Rows are one point carried round by a steady rotation, each followed by how many ticks it has turned.
The counts run from 0 to 543.
[ 31  12  10 -24 -21 -25  19 -28  29   5   1  18  18 -20  13  -2  16  13
  22  31  25  17  -8 -22  -9  -1  23  -4  12   8   1  34  33  24 -14  -8
   6  10   4  -7   9  -1   1  -7 -12  20 -28  19  26 -11   8 -10  38  12
  21   9   0  -7  18  -5   5   5  -5 -17  10   4 -12   4 -14   7 -34 -13
 -23   7 -18  37  20]
8
[ 25   1  16 -10  -5 -19   8  -1  29  -2  16  10  23 -11   1 -12   9  17
  15  26  17  36  31 -40  -8  22  22 -32   5 -10 -19  18   5  33  -5  -2
 -16  10   1 -11  23   7 -10 -14  -4  32   4  12  19  -4   9  17  45  21
  -1   2 -13   6   4   0  -9 -16   0  18  -8  10 -19  19  -8  15 -22   4
 -32   5 -14  26   8]
351
[ 27  11  27 -34 -27 -11   9   1  23   6  13  16  18 -12   5  -9  29   6
  39  10  32  21  21 -36 -10   5  15 -19  -6   3 -21  39  22  21   3  -4
   0  28  -2  -5  18  -4  -5  -6  10  18  -4  32   8   8 -10   7  32  17
   8   8 -12  -2   5   4   5  -9  -3  21  -7  -3   0  26 -25   1 -18  -9
 -21   0 -12  16   7]
355
[ 29  15  19 -32 -27 -20 -18  14  -9  11  23  10  17 -30   6 -27   5  21
  12   3 -10  -2  -8 -33  -2  -7   9 -17  23   3 -10  27   5   9  10 -26
 -20  17  -7 -19  34 -13 -13 -24  -4  18   4  31  38   3 -23   6  33  13
  20  10 -21  -7  25 -12 -12  -2   0  17 -24   8  -4  23   3  -7 -40  16
   1 -13   3  13  15]
374
[ 10  -7  15 -11 -42  -5   9   8   9  16   6  -9  10 -13  10 -33  43  14
  11  -9   8  20  20 -38  -6 -12  11  15 -12  -2 -17  20   3  22  16 -29
  -7  43   0  -2   6   8  -9 -35  25   7   3  25  24  18  -3 -17  26  25
  12   7 -11   1 -15 -16   2  -2 -17   3  -3  21  -8  30 -14  32  -8   6
 -17 -13 -21  22  -8]
246
[ 14   5   6 -22 -32 -29  15  -4  23 -10  21  15 -12 -14   7  -2  15  13
  15   4  11  33 -11  -1 -11 -14  11   9   2   8 -19   9  13 -17  -8 -10
   6   0  29  -1  28 -12   5 -28  -9   5 -31  21  28   3  26 -22  17 -13
  23  -2  -3 -22   1  26 -12   0   5 -30 -13  27  11  15  -2  38  -7  19
 -27 -19 -22  10  22]
518
[ 12 -13  13 -25 -17 -22  15   5  25  15   7  12   1 -12   0 -38   5   8
  32  10  29  35  -3 -31 -18 -17   8  -9  -9  -7 -34  25   5   0  -8  -6
  -6  21 -10 -10  11  -2  -4 -26  17  17  -8  31  22  -2  -2  -8  32  -6
  14   1  -2  12   9   5  -2 -16 -14   2  -8  35 -26  31  -1  38 -17  25
 -28  -7   3  -5  -8]
381
[ 13  18  17  -7 -21 -29  -9 -17   3  16  35  -5  -4 -10  17  -9  -3  -2
  16  24   5  38  10 -10 -19  11  22  -5   9 -17 -21  33  35   5 -12 -19
  -3  12   3 -36  10  -7   0 -30  -6  38   5  16  31  -8  16  11  11   2
  32  11 -17 -13   5  -2 -15 -15  15 -12 -11   7  21  26 -13   1 -41  10
 -34  -4  -3  23  -1]
484
[ 41 -10  17 -34 -32 -13   9  23  15   6  21  18 -23 -27  -3 -25   0   7
  25  20  11  17  10 -25 -12  -3   1  11   2  -8 -24  -1  -2 -13 -12   3
  -8  -2  29 -23  10  -1   4 -10  11   8 -12  18  40 -27 -20 -13  33  -7
  14  12 -15  10   7   4 -14 -16 -10   3  -3  17  38  28 -12  28  -2  34
 -10 -14 -19  -6 -10]
70
[ 13 -14  16 -48 -31 -20   7   1  19  14  26  22   6  -3   8 -18  36  10
  14   7  18  -9  17  -5 -28 -11  -7   1   8   2  -9   9   6 -13  -1  -2
  -6  19  23 -17  35  -3  15 -11  -1  -6 -18  14  37   3  -2 -18  24  -7
   2  -3  13  14   5  19 -19  19  -9 -17 -16   8  19  31  -6  10 -19  21
  -5 -13 -26  30  36]
422
[ 24  10  19 -15 -23 -23   4 -31  23  -3   1  23  13 -32  13  -3  12   7
  16  30  11  21 -11  -9 -13  -5  30 -13   7   1  -4  35  29  15 -16  -9
 -15   7  18  -1  19  10   2  -7 -16  18 -24   8  38 -12  -2 -12  39  12
  17  11  -1 -14  14  -4  -6  12   3 -17  -4  -2   1   9   0   5 -48 -12
 -19  -8  -3  38  30]
7
[ 33  11   1 -14 -29 -21   8 -13  -1  17   7  -4  29 -26  -7 -10  11  15
   4   9   2   1  -8 -33  11   8  29  28  17 -17  -8  13  37  13   3 -20
   4  -9  -5  -3  21  -5 -15 -41  -6  19  -6  34  29  -9  12  -5  21  21
  26  32  -9 -20  11  -9   6   3  14 -15   5  25  -4  15 -21  12 -14  -9
  -8 -15 -14  13 -14]
143
[ 41  24  -3 -25 -23 -31  -2 -17  -4  -3  17   4  10  -2   8  -1 -14  13
  26  25  12  21  -1 -11  -6   7  22   0   1   2 -13   8  24   3 -22 -25
  -1 -17  14  -5  17 -16  -3 -24 -13  21 -12  15  47   5  33  -3  24   3
  29  17  -5 -19   5  20 -12  -5   9 -16 -17  27   3  16   1  24 -32  21
 -20 -11 -10  14  11]
501
[ 27  19   6 -46 -27 -28  -7  13   3   8  27  11   5 -11  -4  -1   5   4
  32  21   1   1  16  -6  -9   5  -4   0   2  -5 -21  20  27  -9   0 -17
   1  -3   5 -17  32 -20   3 -20 -14  11 -16  37  32  29  26  -5  23 -15
  27  25 -11 -18  18  47 -19   4   9 -14 -28  11  16  28   5  15 -14  22
 -20  -7 -10   9  13]
504
[ 12   3   4 -31 -18 -21  -1  12   6  15  43  18  31 -15   2 -18  -3  19
  -2  -7  10  -2  -5 -21   2 -12   9 -21  31  -3 -29   7   0  -4   9 -22
  -3  -4 -12 -16  39 -12  -3 -18 -21  19 -18  21  45   6   7 -10  22 -17
  10   1 -17  14  31  21  -9 -10   6 -12 -17  17 -21  25   3   9 -32  27
 -16   0  -8  17  15]
391
[  8   0  21 -18 -20 -23   7  18  46  35  -2  15  -2  -6  -5 -10  19  23
  34  21  23  27  12 -24 -10 -19  37  12 -18 -16  -6  -5   2   4   6 -13
   6   4  12 -11   2   9  19  -2   6  20 -45   9  18 -13   0 -14  27  11
  10 -23  -2   2  12  -2  -9   6  -8   9   5   0   3  21 -30  10  11  11
 -28  -1 -26  17   2]
316
[  7  -7  23  -9 -29 -15  -5 -17   2   8   9   8  21 -11 -17  -9   8   4
   1   6 -23   8  29   0 -14   2  22   9 -18 -38 -30   9  27  29   0 -17
 -22  10   1 -10   7  15  -3 -29   4  27   8   4  49  15   6 -12  27   6
  11  29  -4 -15  -4   2   8  -4  11  -9 -13  11   7  32   3  19 -34  -1
 -21 -26  -4  48   4]
132
[ 29 -12   8 -37 -18 -11   9   1   3  30   7  11  19 -14   7 -29  -3  20
  26   5  14  -4   1 -47 -14  -8   4  -6   5 -18 -19  17  10  10   3 -22
 -17  11 -28 -27  16  -8 -12 -16   1  28   1  39  26   8 -14   6  36   0
   8  17 -13  20  19  -3 -10 -13  -9  -4 -10  13 -15  19  -6   4 -44  17
 -13   2   3  15  -1]
377
[ 11   9  14 -17 -22 -14 -14  20   2   9  11   5  -1 -33  -3 -11   3   2
  -1  39  -9   1  16  -9   8  16  29  23   9 -11  -8  -6  13  11  -7   1
 -27 -13  28 -19   4  18  17  -3   5  23 -22   9  56 -20  -1 -25  23  15
  21   7 -11  -4  15  -5 -10  10   3 -19   2   5  13   6  14  21  -9  10
 -16 -12 -25  50  -5]
101
[ 13   6  28 -38 -39 -11  18  23  28 -17  10  34   0 -37  -9  -2  18  10
   9  10  -2  31  22 -26  -5  -1  -8  11 -11  21 -13   3  -2   3 -11  -4
 -11  15  35   3  34  17   6 -13  -1   0 -27  19  15   8  -3 -21  22  15
  15   8 -18 -10  -1  19  -1  -2   5  -5  -5   0  16   8  -4  23   9  11
 -24  -7 -43  20   8]
205
[ 10  12  33 -17 -28  -8 -13   6   3  23  29 -13  18 -16  -7   2  21  -2
  19  15   4   4  17 -22  12  27  22  18  24 -10 -17  20  42  13  25   3
   5   9  -2 -17  22  -1   2 -13  -4  26 -15  36  22  -8   7 -13  19  19
  19  17 -19  -8  16  11   0   6  14 -21  -8   6  17  29 -18  11  12 -16
 -18  -3 -16  38 -11]
126
[ 20 -12  18 -20 -26  -9   9  12  14  19  11   9   2 -38 -17 -26   4   8
  18   4  10  14 -18 -26  15  -6  23  -2  25 -20 -34  30  25   1  26   0
 -11   6 -13 -12   5  -8  -2  -6   5  30 -16  43  24 -13 -13 -11  28 -14
  16  10 -17 -12  39  -6   5  -3   2 -13  -6  25   1  28 -12  21 -21 -10
 -16 -16   2  14   1]
31
[ 18   8   1 -30 -27 -19  17   1   7  24  23  18 -15 -15  25 -22  -1   6
  21  19  25  22 -15 -28 -14   1   1  14  22   5 -16   8   4 -22 -25  -7
   3  13  24 -38  17  -4   4 -10   1  13 -22  23  34 -25   2 -10  15  -6
  27   2 -16   5   4 -10  -8  -3   0 -27   7  10  29  11 -27  10 -17   8
 -13  -2 -29  12  -7]
73
[  0   9  14 -30 -25 -12 -27  28   0  40  17   7  39 -16  -5 -29   2  24
  20  -3 -11   7  -5 -36  21 -12  25  20  13  -6 -14 -14   2   1   3 -33
 -18   0  -6 -12  21   4  -9 -35  -1  27 -15  24  42  -8  -5 -10   7  17
  19   2 -13   4  19  -1 -11   6  12   0 -16  18 -13  22  -3  -1   4  13
  -8 -17  -6   2 -22]
278
[ 25  12   3 -38 -24 -23  25  14  28   1   8  30   1 -23 -18  -6 -10  23
  17  18   5  15  11 -22   0  -6  18   8 -10  -8 -10 -12   2   1 -23 -19
  -4 -28  13  -8  13  10 -13 -16 -25  12 -46  18  30   3  24 -14  19  -7
  27  26 -15   3   7  21  -6  -2  21 -10   7   4  -4   1  -1  19  -6  13
 -24  -1 -41  10  -2]
187
[  9  -1   7 -10  -8 -18  -3  -9   7  24  12  -7  18 -16   2 -22  29  -1
  20   4  14   9  16 -23  10  19  15  12  13 -22 -30  25  40   9  12  -6
  21   2  -9   1  23  -3  -3 -20  25  18  -5  40  37   4  25 -10  19  16
  22   4   6  -7   3  10  -6 -10  -6 -19 -12  34 -20  21  -9  32 -30  12
 -26   5  -7  15  -5]
476
[ 29   6  13 -29 -15 -25  21 -17  30   7   6  19  24 -29  -6  -9  19   5
  21  32  23  -3   2 -26  -1  10  25  -2  14  -1  -8  27  37  22  -4  -3
   6  -1  -5  -4  18   2   2  -7 -16  13 -31  30  23 -10   2  -6  41  -2
  14  21  -4   0  28  10   5   6  -8 -16   6   8 -23   7  -6  11 -27 -13
 -13   3  -9  33  17]
9
[ 18  20   2  -6 -26 -22   9  10   3  19  17 -12 -26 -10   0  -6  -8  22
  21   7   5  36  -3 -22   0  -6  34   5   5 -20 -18   9   8  -8   5 -36
   3 -10   8 -15  -2 -15  -9 -32  -6  38 -23  25  25  -3  28  -6  13   1
  38  -2 -18 -20   1  -7 -19  -4  20 -12 -10  15  13  11 -20  12  -5  12
 -34 -15 -25   5 -14]
168
[  9  -7  13 -37 -30 -18  10  -2  20  14  26  10   4  -3  15 -12  40  16
  23   8  21  -1   1 -10 -27 -16  -7  16  10   6  -8   5  -1  -9  -3   0
   6  32  24 -15  35  -3  24 -14  12  -6 -18  17  37   0   2 -21  25   5
   3 -21  18   5   2   5 -13  16 -24 -16 -11  10  17  28 -19  12 -15  17
  -5  -9 -29  26  32]
423
[ 22  -1  16 -10 -32 -20  10  -1 -11  11   4   6  -8 -18  -1 -12  -6  17
  20  11 -14  29 -21 -14 -17 -23   4  42  -7 -16 -13  14  17   6   2 -13
 -15  15   3 -32  19 -13  18 -34  15  24  -7  27  39  -4  22  -4  22  -3
  26  -1  -6 -28  18  -6  -4   3   2 -12  -1  11  17  17 -11  15 -34  18
 -27  -7   3   2   3]
510
[  7   5   3 -28 -21 -16  -9   2 -11  10  42  17  22  -6  11 -17   7  19
   9 -13   8   1 -11 -12  -9 -17   2 -17  19  -7 -29   8  -4  -2   6 -28
 -10   5 -11  -6  34  -9  -4 -19  -8  19 -10  20  49  19  17  -8  22 -10
   6 -13  -7   4  17  21 -16 -10  -5 -14 -25  22 -15  23   3  10 -44  30
 -11 -13  -9  18  22]
392
[ 18  -9   4 -18 -29  -7   9   1  10  25   3  15   0 -10  11 -25  23  22
  28  12  11   5 -13 -21  -4  -4  16  28  21  -8  -9  -9   0   5  -4   2
 -15  11  16 -22  -2   9  23   3  24  26 -22  21  56 -29   2 -26  36  11
  12 -23   6   2  18 -26  -7  13  -8 -25   4  11  19  16 -16  10 -21   3
 -23  -3 -16  33   0]
428
[ 15   5  22 -28 -30  -1   0  41   2  22  33  19 -13  -6 -14 -14  -3   6
  17  19  14  -3  17  -3   7  -3   9  16   8 -22 -37  -4   6   0   8   4
  -9 -10  10 -20  -1   6  14  -1  18  19 -31  20  49  -2  12 -23  11  -5
  12  -7 -18  14  25  25 -14 -10  -3  -4   2   0  22  29 -11  27  -1  24
 -24  -4 -27  28 -12]
83
[ 24  -8  15 -48 -25 -23  15   1  28   8  36  21  15   1   3  -9  24  12
  15  21  23 -14  21 -12 -23   3  -9  -1  12  -9  -7  -7   2   4  -2   3
  -1  16  12 -30  31  -3  14  -8 -13   9 -16  19  39  -6 -11  -9  30 -10
   0  12   4  21  13  25 -18  11  -4 -13 -11   7   9  27 -10  17  -7  20
  -8  -6 -27  20  27]
421
[ 10  16  14 -19 -14 -13 -19  -3  15  23  19  -4   0 -15  20 -18  34  -1
  20  25  23  11  11   3   6  16  31  -6  24   7 -18  30  36 -11 -11  -4
   4   9  30  -5  28   5   6   2   3  17 -19  16  40 -11   2 -16  13  22
  26  -7   3  -9  12  -8  -3  14  -1  -4 -11  13  30  22 -16  15  -7 -18
  -5 -13 -25  47  15]
453
[  7 -17   4 -26 -15 -18  13 -10  17  18   8   8  -2  -6  19 -38  18  16
  32   0  17  31  -9 -25 -21 -24  12 -11 -17  -8 -38  30   6   1 -15 -17
 -12  33  -8 -14   8   1 -12 -18  11  24  -3  21  29  14   4 -10  29  -9
  21  -8   3   8   3   0 -17 -11 -17  -3 -16  34 -20  27   6  28 -35  21
 -23 -14  -1   9   6]
380
[ 12  -3  44 -23 -45 -15  -8   7   3  -4  33   6  10 -31  -6  -3  42  -9
   1  10  -8  -7  30   2  -7   7  -3  25   4  -3  -3  15  27  14  16  -2
  -7  17  26 -11  30  -2  18 -21   9  -3  -7  12  39   7  -5 -17  17  21
  15  13  -2 -13   9  14  -7   0  -3 -15  -3  -9  19  28  -5  17 -10   5
 -16  -8 -23  36  15]
110
[ -2  -6  18 -28 -25 -11  -8  31   8  23   1  11  -4 -35  -6 -19  31   4
   9  22   2  -8   9  -6   1   4  12  36   3  -8 -19   8  18 -16   1  -8
  -9   3  26  -9  30  22  15  -6  16   8 -31  22  47   3   1 -29  19   6
  15  -9   7  -2  13  10  -3  14 -19 -19  -7  10  20  24  -7  30  -1  13
  -8 -14 -17  45   2]
97
[ 13   2  13 -18 -30 -11   1  30 -16   5   5  11 -26 -20   0  -6   3  32
   4  15 -30   4   9 -23 -11  -7  13  20  -6 -11   3 -11 -13   5  12 -30
 -36   5  17 -33  20  10   8  -9  -4  18 -23  21  41  21  13 -14  32   8
  19  -1 -20  -9   5   0 -25   9  11  -6  -8 -10  15  -2   3  -2 -29  19
 -30  -7 -24  32   6]
197
[ 26   0  10 -18 -37 -11   7  21  12  23   6   3  -7 -24 -23 -19   3  20
  21 -13   2  21   5 -29  12  -5  25  30 -12 -29 -28   0  13  -8  17 -21
   4 -20  -1  -4  -4 -14  -4 -23  13  18 -32  35  26  -1   9 -20  14  -1
  26  17 -15 -19   9  11 -10  -9  14   1  -5  19   7  19 -17  28  -3  13
 -31 -22 -14 -11 -17]
165
[ 12   9   5 -24 -36   4   7  17 -16  10  30  20  -5   7   0 -10  14  12
  28   2  20   2   5   0  -5 -11  -1  26   2 -13 -35  -2  11   0  -6  -9
  -1   0  14  -4   6   6  12   3  32   5 -22  20  61   9  36 -27  14   2
  19 -14   1   6  11  16  -8  -7  -4 -15   2  10  18  21  -2  33 -35  13
 -25  -9 -29  31   3]
81
[ 24  17  11 -45 -36 -12   5  16  -3  -6  18  24  15  -7 -12  -4  -3  16
  29  -9 -13   3  20 -29 -14   9  -7   6 -16  -4 -25   2  11  -1 -12 -27
  -8  -3  17 -16  33  -5  -4 -30  -9   7  -7  30  31  38  24  -4  20  -1
  17  21 -14 -16  -4  35  -8  -2  21  -3 -26   5  19  23  -8  -1 -18  16
 -17 -11 -22   5   6]
175
[ 18   1  35 -45 -44 -23 -11   9  26  32  24  19  27 -17  -9 -22   9  25
  27  -8  -8   7  -7 -33  -8 -15   9  22   0  -8   5 -16   2  -9   2 -29
   0   0  -1 -27  22  -6   4 -26  -9   7 -28  25  29 -10 -24 -15  15   8
  18  13 -12   7  10  -4 -17  -1  17  -3  -7 -10   2  16 -21 -20  -5  15
  -6  -6 -19 -10  -1]
291
[ 22  -7  22 -33 -35 -19  -5   0  14  14  15  22  18 -39 -24 -13  14  -2
  31  -8  -8   0   1  -8  -9  -8   9  10 -17 -17 -29  35  43  -7   1 -18
   7  -4  -2   0  25 -10  -4 -23  10   2 -10  27  30  21  -6 -17  25  -5
  18  20  -3 -18  11  24   3  -8   2  -4 -19   8  12  31 -14  21 -30  13
 -12 -17   4  12   8]
491
